The rows below fall into families. The same turns and mirrors carry the whole set onto itself and the rows of a family onto each other. For each named row, which other rows are in its family? Write them in the order they are listed.
These 36 rows form 6 families of 6 rows each.
tidaz: [ 13   0   5  13  11  10  16  -7 -23   3  11  -1  -7  42]
lat: [ 23  39  -2 -25 -10   1   0 -17 -26 -27  19  11   0  49]
Kome: [ 55  15  18   2 -21  -3 -16  -6  -6 -16  38  21  36  38]
vibef: [ 37   2 -17  13  22  27  10  17  -1  10  12  17  18  32]
nifi: [ 48  -2  15  15  -4 -12 -11  -2   3  -8  25  13  38  50]
kavap: [ 18   7  -1   7   8  18  27  -4 -20  -4  20  -3  -8  23]
dema: [ 24  37  12 -20 -20  -1 -11 -21  -2 -16  32  22   8  24]
zevub: [ 62  28  10 -16 -14   8 -13 -22 -26  12  21  -1  17  48]
paf: [ 63   8   0 -20  -2   3   4  -4 -31   7  31  15  28  54]
Suk: [ 43  -2  15 -18 -11   7   3 -19 -34  18  13  12  22  53]
Zedis: [ 35  26  12 -16 -26  -1 -31 -10 -21 -29  13  10   3  46]
Talig: [ 38  15  -6 -11  10   3 -14  21  11 -28   4  21   4   8]
golel: [37 -5  0 -3 15  5  7 20 -7 22 30 12 23 23]
Zumu: [ 40  11  -3   8  20  24   0   1   3 -28  13  11   4  -1]
Vage: [ 26  45   7  -8 -21   3 -18 -16   3 -23  16  10  14  48]
kop: [ 55   8   5   5  12  14  -5  -1  -7 -37  -6  14  -9  14]
Nila: [ 34  36  14 -22 -18   8  -5 -27 -16 -29  -1  22   3  32]
zumin: [ 24  45  20  -8  -9   5 -25  -3  -5 -29  21  13   7  36]
mogeg: [ 51  -2  11  -3 -15  -5 -27  -4   4 -12  19   7  35  55]
rizis: [ 45  -1   0  -3  13  35   3  32 -12   2  24  16   8  25]
zaboz: [ 41  11   4 -12  13  30  12  17 -15   5  24  21  29   7]
Vum: [  5   8 -13   0   5   9  26  -5 -17  -2  -2   6  10  31]
Sunif: [ 56   9   3 -32 -15   1 -21 -11 -28  16  13  15   4  45]
tefe: [ 51   3  -2   7  -2  18 -11  12  20 -16  -5  19  14   9]
maror: [44 16  8  6 17 32  2 27 -4  5 27 30 18 30]
tol: [ 61  28   6 -10  -4   2 -11 -14 -35  11   3   3   4  53]
Lekel: [ 40   5  16  -8 -14   9 -13   7   9 -18  17  38  41  44]
lilet: [ 21   0  -8  -2  19  24  -1   0 -24  -2   2  -6 -13  25]
gek: [ 27  18 -13  -9   9  -5  15 -13 -22   3  -2  -3 -13  20]
Lepul: [ 44  -1  -5  -2 -19 -17  -9  -8  12  -6  14  29  31  50]
Sasem: [ 36   4   2  -2   2  30   1  14 -11  35  14   9  14  26]
gudup: [ 42  -8  -5 -15   8  13  -7  11 -10 -31 -14  11   6  11]
Nat: [ 48  24  -1  -1 -23  -4  -3 -13 -28   8  16  14  19  65]
Bov: [ 43   1   5 -11  -8  -7 -13   3   3 -42  26  22  31  44]
Deze: [ 14  14   2   3  -6  13   6 -17  -7  -6  -3  -6 -12  12]
kol: [ 46   4 -13   8   7  16   9  11   2 -35  -6  14  -6  20]

Which other rows belong to the same family as rizis? kavap, zevub, Vage, mogeg, kol
Which other rows belong to the same family as dema? zaboz, Vum, Sunif, Lepul, gudup
Which other rows belong to the same family as lilet? Kome, vibef, Zedis, Zumu, Nat
Which other rows belong to the same family as tidaz? nifi, kop, zumin, maror, tol

The rows below fall into families. The same turns and mirrors carry the whole set onto itself and the rows of a family onto each other. For each named row, which other rows are in its family? Write them in the order they are listed.
These 25 rows form 5 families of 5 rows each.
detop: [ -4  15  12  15  29   2 -12  -3   1   7  20  11  22  20  -6]
veb: [-13  -2  -1  -6  -4   7 -26 -27  -5  -3  22 -20 -15   9  33]
rab: [-21 -14 -11 -18 -13  11 -16 -36 -15  -9   6 -13  -8  11  15]
vebiv: [ -1  14  17 -12 -23 -24 -26  -1   2  -4  -8  19 -22  15   0]
gere: [-2 -5 -5 11 40  3 -9 -1  1  6 12  6 12 -6  0]
danod: [-24   9  15 -10   8 -26  -5  -5 -31 -12  15 -19   7 -16 -20]
Rebin: [  2  11  -8  22 -18   8  -8 -37 -19  20   2  22  -2  -5  -6]
tos: [ -1   8  14  -9 -14 -14 -13   3 -10 -10 -28   4 -10  29   2]
Lod: [-23  -9 -11 -10  -9   9  -2 -18  -7 -10  -1 -17  -4 -11  32]
Kolo: [ -4   5  -6  10 -21  -1   7 -29   0  16   5  32  15 -10   3]
rer: [ -4  -1   4 -21  -8 -20 -10  14   6  -6 -23  14   1   8   0]
beve: [  2  21  10  12  -9   4   1 -40   0  16  14  18  -6 -24 -16]
vev: [  4  11  27  12  36  -5 -10  -5  12   0  11   2  -1  12  -7]
fud: [ -5  -3  -4 -16  -4  18 -18 -37   9   6  13 -23  -5   0  20]
Zutod: [ 15  19   9   5  35  -1 -28  -2   1   8  17   4  -3   8  -4]
tepur: [-17  21  -4  21 -20  11  -5 -30 -15  14  12  20  -2 -19  -4]
Kuvu: [  5   2  14  -7 -29 -21 -23  -4   8  11 -21  -1 -14  10   3]
rok: [ -7  27  26 -17   2 -23   2 -20 -25 -20  22 -19  -4 -11  -2]
tapet: [  8   9   4   7  39   8 -10 -17  -9   3  15   3  16  18 -10]
Lili: [  6  20   4   7 -22 -10 -12 -41 -13  19  26  19   1 -13  -5]
sizo: [-15   1  31 -12  -2 -34   2 -19 -15 -14  12 -24  -5 -10 -10]
nera: [-10  14  18  -8   9 -23   6 -15 -37 -17   3 -10  -2 -12 -26]
vot: [ -5  20  13  -8 -28 -17 -16  12  -9   1 -24   0   0  15   3]
Bute: [-26  -2 -12 -26 -11  19 -22 -21   0  -5  11 -11   1   9  17]
surug: [ -7  15  16  -4   3 -27  21  -9 -25 -10   4 -10  18 -20  -5]

Which other rows belong to the same family as veb? vebiv, Zutod, rok, Lili
Which other rows belong to the same family as surug? gere, Lod, Kolo, rer
Which other rows belong to the same family as Rebin? rab, tos, tapet, nera
Which other rows belong to the same family as tepur? detop, danod, vot, Bute

The rows below fall into families. The same turns and mirrors carry the whole set onto itself and the rows of a family onto each other. For each named row, which other rows are in its family? Write them in the order they are listed.
These 20 rows form 5 families of 4 rows each.
T: [  1  32 -12   2 -10  28  22   0 -40  26 -43]
P: [ -3  41  -5  29   3  33   3  37  -2   1 -31]
H: [ -6  36  -3  14  16   6  23  35   9  15 -51]
V: [  9  -1 -11   6 -14  38  36  35 -19  47 -49]
U: [-13   4  10  -3 -23  26  33  29 -24  42 -66]
X: [ -7  34  33 -14 -24  15  14  40 -13  18 -31]
W: [ -2  20  23  17 -24  32   1  52 -12  23 -18]
Y: [ -3  27 -24   8  -8  23  45  25 -44  22 -33]
D: [ -9  16  30   3 -16   2  27  37 -19  26 -14]
C: [ 22   7   0   4 -23  34  12  42 -16  30 -68]
L: [  5  19  -7   4 -34  20  24  25 -15  49 -63]
R: [ -5  30  -5  12   3  23  40  40  14  -2 -36]
G: [  8  -6 -13  16 -31  23  25  46 -18  37 -51]
S: [-10  12  24   0 -19  22  15  59 -16   5 -19]
F: [ -8  20   6  30   8  22  26  52   3  -3 -39]
K: [-11  28  39  11 -18  13   2  38 -17  10 -34]
A: [ -8  34   1  15  -4  18   7  33  10 -10 -47]
Q: [ -2  34 -22   9 -13  14  12  16 -47  10 -44]
B: [-19  22 -12   8  -1  25  46  11 -35  13 -51]
M: [ 12  20 -11  12 -13  30  29  15 -45  -4 -30]

Which other rows belong to the same family as Y? L, S, A
Which other rows belong to the same family as W? P, U, B
Which other rows belong to the same family as R? X, G, Q
Which other rows belong to the same family as D? H, C, M

